Rotation paths and how fast each direction turns (deg/step)
Each turn is a multiple of 5 degrees from 10 to 175, or 0.
Each row of a path follows its step; steps can be skipped.
Path 1:
step 0: [-23   9   4   1   6   0  13   8  14 -30 -25   8   9  25  33  -2  12  -6
  -6  16  -8  13 -22  -7  -2  -8  -5   1  -4 -36 -26   2  32 -13  40  -7
   4 -15  25  22  -9 -53 -26 -10 -30  13  -5  14   8  23]
step 3: [-23  29   6 -28  -1  -6  14  34   9  -3  13 -13  -5  11  14   4   0  19
  -1  18  12  10  -7   8  19  33  -6  -7 -19  -2  -6  27 -25 -26   2 -29
  13  -8 -34  21  37 -43  10   7  -2 -20  16   5  35   1]
step 8: [-15  14 -20   7  -3  14  24  23 -18 -16  -1  41 -25  -9   1  -9  15   2
  -6  22  -8 -10 -13 -26  -1  41 -10  16  20 -30 -25  12 -20  12   6  -7
  22   1  14  12 -11   8  -9  -9   0 -21 -31 -40   0  44]
step 10: [ 13 -37   6 -16  11 -28  16  19  16 -10  21  -6  21  -1 -14 -10 -34  16
   4   7 -20  15  -7  -7 -40  11   2   0  -2   2  11  19 -26  27 -13   0
  -8 -22  -6   3 -33   5  27  32  38  16 -11  -1  25 -24]
step 15: [  4  43  -9  -7 -20  -3  18  -2 -19 -26 -25   4  26  12  18  20  -4 -26
   5  -2  25 -32 -36 -18 -31  -3  10   3 -17 -13   9  13 -11 -23   6  -7
   1  -5 -24  20  15  17   6  13  10  26 -21  -6  24 -41]
step 16: [ 16  12  26  -3  16  10   8  17  16 -15  -2   3  10  56  -6  25  27   2
  43 -18  16  -2 -21 -25 -10  14 -17  39   8   5 -15  28   1   4  30  20
  15  11  -5  -3 -10  17  -7  12  -5 -22  -7  12  -5  29]
step 24: [  3  15  22 -14  17 -16  21   7  27  -2  11   5   2 -12  34 -14  32  31
  26  21  12  22  14 -14  20 -24 -23  19  32 -14  21 -10  30  34 -17  20
   7  -9  16  16  13   3  -9  10 -20 -25 -14 -13  -7  20]
step 27: [ 42  11 -11 -12  -4  10  39  36   8 -14 -21  12 -42  -8 -13  11  21  18
   8  32   2 -29   0 -24   3  28  16  18  -7   7   9  -9  30 -18   6 -20
  23  -2  -2   8  25  18 -15   2 -12 -15 -24  10  -2   4]
step 28: [ 40 -24 -10  25  14   5  16   3  -5   3 -10 -16  -4   9 -10 -14  -7   2
  26 -12  17  -9 -13  14 -21   4  44  16  13  33 -15 -10  -2  31  -9   4
  11  -5   8 -22  -6  29 -23  32  36   8   5  29  36  -4]
step 30: [ -2 -27 -13   6  -8  -9  16  35 -25 -25  -4 -13 -12  17  18   8  -5  -9
 -14  13 -14  29  -9 -12  15 -28   7   7 -12   9  -2 -22  23 -18  55  -9
  -6   2  21  41  36   0 -12  -7   0   4  16  14 -18 -33]
Directions:
[  6   1  -4  -8  11  -6  -9  12   1  -3  -6   1  -1   3  -2   4  -4   6
   1   5  -3   4   3  -3   5  -4   5   3  -8 -10  -1   8  -4  -4  -2  10
   5  -5   2   0   3  -4  -5  -4  -2  -5  -1  -5  -6  11] : 135
[  2   5  -8  -6   2  -1   8   2   5   3   1   5   4   5   5  10  -8   1
  10   6  -2  -5   7  -4  -9  -5  -5  -4   1   3   5   0   7   4  -6  -8
  -5   1  -3   6   1  -1  -6  -4  -2  -1   9  -3 -10 -10] : 125
[  9  -6   0  -8   1  -3   0   4   5  -9   0   6   0  -8   2   2  -7  -7
   5  -5   4  -9  -5  10   1   5 -11   2   9  -2  -6  -1  -3 -10   0  -5
  -5   1  -1  -9  11  -1   0  -2   7   0  -4  -3  -2   2] : 60
[  1   9  -1   0   2   8  -1   5  10   5   6  -8   0  -3 -10   7  -7  -6
   0   8   2   1  -3   2  -4   7   2  14  -1   8   6   9  -2   1   1   0
   1   2  -8   3  -1   2  -5  -1   5   9  -7   4   6   2] : 60
[  3  -3   8   2  -3  -3   3  -3   0   0  11  -8   4   3  -3  12  -7  -1
  -5  -2  -4  -3   1   7  10  -4   3  -4  -5  -8   3  -7  -5   3  -8  -4
  -7  -3  -1   5  -5  -3  -6   7   8 -11  -1   3   2   5] : 95
[ -6  -5   7  -5  -4   3   0  -3   2   8  -2   1  -1   2   5   4   1   2
   6  -3   2   4   8   2  -7   4   0  -5   3   0   4  -3 -15  -7   6  14
  -2   6   3   9   8   7 -11   2   1  -2  -2  -5   5  -3] : 80
[  3  -3  -7   4  -3   1   2  -1   9  -6  -3  -4   5  -3  -9  -9  -1   1
   6 -11   2   9  14  -2   1  -4  -3   2   6   1  -3   6   5  -1 -16   4
   1   8  -2   2  -1   2  -1   1   3  -6   4   2   7   2] : 95
Path 2:
step 3: [ -4  -5 -27   6  29  10  -6  18  25 -28   1  -2 -11  10 -34 -10  32  39
  22  -6  10   1 -20  -9  27   1   2  16  24  18 -19  11  26  23 -15  18
  -1 -16  22  20  -9   7  26  26 -21 -39 -36   5  12  29]
step 13: [-11  19  13   9  15  20 -26  47   0   6  -2  30 -17 -12  44 -24  12 -18
  23  18   2   5  22  -7   6   6  30  11  32 -16  40  -9  20 -13  16  28
  -4 -18  27 -13  30   5   0  13  34  -5   8  -9  -7  -7]
step 16: [ 26  10   4 -24  21 -10  -4  -6 -18   2  12  19  24  13  28 -44  20  13
   2  21 -10  19 -22  -9 -23   3  18   6   2  11 -32  -4  14 -30  -2   0
  16   9  38 -13  59  42  -4  -3  13 -14   4   3 -25  13]
step 18: [ 25  16  14  17   9  36   3  24  12  11   3  16   7  15   5 -28 -20  -6
  31 -16  -8 -27  -1 -10  -8 -16  -4  21   9 -25  -8 -19 -16 -29 -21 -40
 -42  18  20 -42 -12  20 -11  11  -6  19  -3  26 -28   4]
step 21: [ 24   7  42  32  29  19  13   3 -19  18  -2  16 -18  33  -1 -32  31 -33
  19  -8 -12 -11  -6 -20  15   4 -24 -18 -15 -29 -29   9 -13 -11  29   6
   3  -7  32   7   7  11   9  11   6  24 -28   0   7 -29]
step 22: [ -6   5   6  40  -1  -8   3  10 -21  -7   5   5 -15  28 -22 -29  10  -9
  35 -14  39  17  27  18 -16  -5 -14 -12 -13 -23 -22 -22  20 -33  27 -26
 -14   6  -4 -32   1  10   5  -9   2  28 -45  10 -16   7]
step 25: [  2 -43   2   5  11  19  28 -26 -22 -12  17   9  -8  12  15 -17 -22 -18
  26  -9  22 -14 -11 -21  -4  39 -26  11 -22 -25 -14 -16 -16 -33  -9 -13
   5 -41 -20   5  10  39   4  -5 -10  35  -4  -2   4 -25]
step 27: [-25 -45  -5   8  -1 -28 -32  -7  -3  26  10 -22 -10  25 -23  -6   6 -48
  -6  -8 -27 -14  28  10   5  18  -6  25   2   2  -8 -14 -21 -24   0 -34
 -20  42 -30  15  10   6 -19  -6  -4  -9 -13 -16  -4 -28]
step 29: [ 10  -2 -13   7  13  -8  -9  20 -44 -18  29 -12   6   0 -15   1  19 -13
   3 -18   1   1  -1  27  17  23   7   3 -35 -20 -29  11 -22 -12  -7  13
 -12 -30 -34  36   3  58   3  -1 -16   1 -30 -12  22  27]
step 32: [-36  17  36 -11   8 -31 -11 -22   5 -15  31 -13  -1   3 -33 -13 -14  -6
 -18  -3  23 -19   5  23  37  45  -5  22   3   9  32 -15   4 -20 -17   3
 -13 -44  -7  34   0   2 -12  -4 -14   5   1  15  -2  17]
Directions:
[  6  -2   7   3   8   8  -6   6   2   1  -4  -9  -1   4  12   1  -3  10
  -5   0   8   2   3  -2   2  -8   3  -4  -4  -3  -5  -6   6  -6   2   2
   3   2   3   2  -2  -4  -3   7   1  -9  10  -4 -11  -1] : 10
[  5   2   8  -6   1  -9  -8   6   4   1   3   1   3  -1   4   1   4   6
  -1  -1   6   1   1   5   5  10   5 -10  -3  -2   9  -1   2  -5  -1   4
   5   2  -9  -8  -1   9   1 -11   5  -4   2   4  12   4] : 115
[-10   7   6   3  -5   1   2   4  -7  -4   0   3   8   7   5  -5  -1   3
   1  -2  -3 -11   7  -2   3 -10  -3  -4   1   2  -5   2  -1  -2  -2 -11
   4   0   2  -4   6  11   6  -5  11   2   1  -4  -1 -10] : 10
[ -6  -3   3  -5  13  -3   6  -2 -12   4  -6 -11  -3  -3  -1   0  -8  -8
  -3  -9   6   0  -4   7   5   3  -2   2   0   1  -3   7   0  -9   7   1
  -4   7  -2  -1  -5   8   5  -4  -7   3  -2   0  -3  -5] : 10
[ -3   2   0  -5   3   3  -7   0  -1  -1 -12  -3   3  -2  -1   7  11  -4
  -6 -10  -9   2   4  -6   5  -8   2  -7   1 -11   0  -6 -10  -3  -3   0
  -7  -4   2  -1  -2   0   5   5  -1  -4 -12  -1   4   6] : 40
[ 11  -2   3   4  -9   2   5   4   2 -14   0  -5  -5  -1  -3   9   2  -2
  14  -1   7   4  -3   4   7  -6   6   1   4   2  -4   2  -2  -3  -3  -5
  -2  -4   2  -1 -12   7  -4  -1   0  -2  -6   5  -1  -6] : 95
[  5  -5   0  -5  14   8   4  12   3  -1   3   0   3  -8   3  -2   1   0
   5   6  -9  -7 -10   8   0   2   1  -6   0  -5   4   5   3   9  -1  -7
  -9  -1   8  -1  -2  -1   6   0   7   2   3  -3   0   0] : 140
